In the data rows, zero lies at 4.5, halfway between 4 and 5.
Some points, one per row:
6|2|3|3|2|4|3|6|6|2|6|3|6|3|3|3
6|1|3|3|0|4|2|6|3|6|3|6|6|3|3|3
6|2|3|3|8|8|6|3|3|2|6|6|3|7|3|7
3|2|3|3|5|8|7|6|3|6|3|6|6|3|3|7
3|6|3|3|6|4|6|3|3|2|6|6|6|7|6|3
6|6|6|7|6|4|2|6|6|6|6|3|3|7|3|3
6|3|6|3|3|4|3|3|3|6|3|3|6|7|6|3
6|2|3|3|3|4|2|3|6|6|6|3|3|3|3|7
3|1|3|3|6|4|4|3|3|2|6|3|6|7|3|3
3|6|3|3|5|4|3|3|3|6|3|6|3|3|3|7
6|6|3|7|6|4|6|6|6|2|6|6|3|7|3|3
6|6|6|3|5|4|4|3|6|6|3|3|6|3|3|3
6|5|3|3|4|8|5|3|3|6|3|3|3|3|6|7
3|6|6|3|3|4|4|6|6|6|3|6|6|7|3|3
3|2|3|3|5|4|3|3|3|2|3|3|3|3|3|7
3|5|6|7|7|8|5|6|6|6|6|3|6|7|6|7
3|2|3|3|7|4|4|3|3|6|3|3|6|7|3|3
3|4|6|3|4|8|6|3|6|6|3|3|6|7|6|3
6|6|6|7|3|8|4|3|6|2|3|6|6|7|3|3
6|4|6|7|2|4|4|6|3|6|3|6|6|3|3|3
6|6|6|3|6|8|5|3|6|6|3|6|6|3|3|3
6|6|6|3|2|8|3|6|6|2|6|3|3|3|3|3
6|6|6|3|2|4|3|3|3|2|6|6|3|3|6|3
6|6|6|3|4|4|5|3|6|6|3|3|6|3|6|7
6|3|3|3|6|8|7|6|3|2|6|6|3|7|3|3
6|6|3|3|6|4|2|6|6|2|6|3|3|7|6|3
6|6|3|7|3|4|3|3|3|6|6|6|6|3|3|7
3|5|6|3|2|4|7|6|6|6|6|3|6|3|6|3
6|3|3|3|2|4|2|6|6|2|6|6|3|3|3|7
6|5|3|3|4|4|2|3|6|6|3|6|3|3|6|3
3|3|6|3|5|4|6|3|3|6|3|6|6|3|3|3
3|2|6|3|6|4|5|3|6|6|6|3|6|7|6|3
6|3|3|3|3|4|3|6|3|2|6|6|6|3|6|3
6|6|6|3|1|8|7|3|6|6|6|3|6|7|6|7
6|5|3|3|4|4|2|3|3|6|3|6|3|3|6|3
3|3|3|7|7|4|5|3|6|2|6|3|3|3|3|7
6|5|3|3|4|4|7|3|3|6|6|6|6|3|3|7
6|7|3|3|5|4|6|3|3|6|3|3|6|3|6|3
6|2|3|3|3|8|4|6|6|6|3|6|6|3|3|7
6|4|3|3|7|4|3|6|3|6|6|6|6|7|6|3
6|5|3|3|3|8|7|3|6|6|3|6|6|3|3|3
6|2|3|3|7|4|5|6|6|6|6|3|6|3|3|3
Then 12 other points, each followed by its number:
6|5|3|3|4|4|2|3|6|6|3|6|3|3|6|3 0
3|2|3|7|5|4|5|3|6|6|3|6|6|7|6|3 1
3|5|6|3|4|4|6|6|6|6|3|3|3|7|6|3 2
6|7|6|3|1|4|3|3|3|2|3|6|6|3|3|7 3
3|4|6|7|4|4|6|3|6|6|6|3|6|7|6|3 4
3|8|6|7|2|4|5|6|3|6|3|6|6|7|3|7 5
3|2|3|7|7|4|3|6|3|6|6|3|6|3|3|7 6
3|2|3|7|5|4|3|6|6|6|6|3|6|7|6|3 7
6|5|3|3|4|4|4|3|3|6|6|6|3|7|3|3 8
3|5|6|7|3|4|5|6|6|6|3|3|6|3|6|3 9
6|2|3|7|3|4|6|3|6|6|3|6|3|7|3|3 10
3|8|6|3|7|4|7|3|3|2|6|3|3|3|3|3 11
Which three of these numbered points are nearest to each point below, looking only along the 3 directions in which the first points spread most? Their numbers follow each, nearest first.
6|5|6|3|4|8|4|6|6|6|3|3|6|7|3|3 > 2 5 4
6|4|3|7|3|8|7|6|6|2|6|3|3|7|6|7 > 11 1 7
3|5|3|3|5|4|6|3|3|6|3|6|3|7|6|3 > 1 10 11
3|5|6|3|7|4|3|6|6|2|3|3|6|7|3|3 > 7 11 1
6|3|3|7|4|4|2|6|3|6|6|6|6|7|3|3 > 8 10 7
6|4|6|7|6|4|2|6|6|6|6|3|3|3|3|3 > 8 10 7
3|1|6|7|5|4|5|6|3|6|3|6|6|7|6|3 > 1 11 10
6|6|6|3|3|4|5|3|3|6|6|6|6|3|3|7 > 3 0 5
3|7|6|3|4|4|4|6|3|6|3|3|6|3|6|3 > 9 5 2
6|5|3|3|5|4|3|3|6|6|3|3|3|7|6|7 > 10 8 1
3|7|3|3|2|4|6|6|6|6|3|6|6|3|3|3 > 9 0 5
6|3|3|7|4|4|8|3|3|6|6|3|3|3|3|7 > 6 10 8
Here are 12 other points, each followed by its number:
3|5|3|3|4|4|2|3|3|2|3|6|3|3|6|3 0
6|3|3|7|4|8|4|3|6|2|6|3|3|3|6|7 1
3|5|3|3|6|4|3|6|3|6|6|6|3|7|6|3 2
3|7|6|3|4|4|2|6|3|6|6|6|6|7|6|7 3
3|6|3|7|3|4|7|3|3|6|6|6|6|7|3|7 4
3|3|6|3|7|4|3|3|6|6|3|6|6|7|6|7 5
3|5|6|3|6|8|7|6|6|6|6|6|6|3|6|3 6
3|4|3|3|5|4|2|6|6|2|3|3|6|7|3|7 7
6|8|6|3|3|8|6|6|6|6|6|3|6|3|6|3 8
3|2|6|3|7|4|5|3|3|2|6|6|6|7|3|3 9
6|6|6|3|6|4|2|6|6|6|3|3|3|3|6|3 10
3|2|6|3|6|4|4|3|6|6|3|6|3|3|3|3 11
The same question for these:
3|6|6|3|7|4|5|6|3|6|6|3|6|3|6|3 > 3 6 5
3|6|3|7|7|4|4|3|6|6|3|3|6|3|6|3 > 3 6 5
3|6|6|7|5|8|5|6|3|6|6|6|3|3|6|3 > 3 5 6
6|6|3|3|4|4|5|3|6|6|6|3|3|3|3|7 > 11 1 0
6|6|3|7|4|8|2|6|3|2|6|3|3|3|3|7 > 1 7 0
6|3|3|3|6|8|7|3|3|6|6|6|6|3|3|3 > 4 5 11
3|7|6|3|5|4|6|6|6|6|3|3|6|3|3|3 > 8 3 6
6|2|3|3|3|8|5|6|3|2|6|6|6|3|6|3 > 1 11 0
6|2|3|3|3|4|1|3|3|6|6|3|6|7|3|7 > 1 11 0
6|4|6|3|5|4|2|6|6|6|3|6|3|3|6|3 > 10 0 3
6|4|3|7|4|4|7|6|3|6|3|6|3|7|6|3 > 3 2 5
6|3|6|3|2|4|3|3|6|6|3|3|3|3|6|3 > 10 3 11
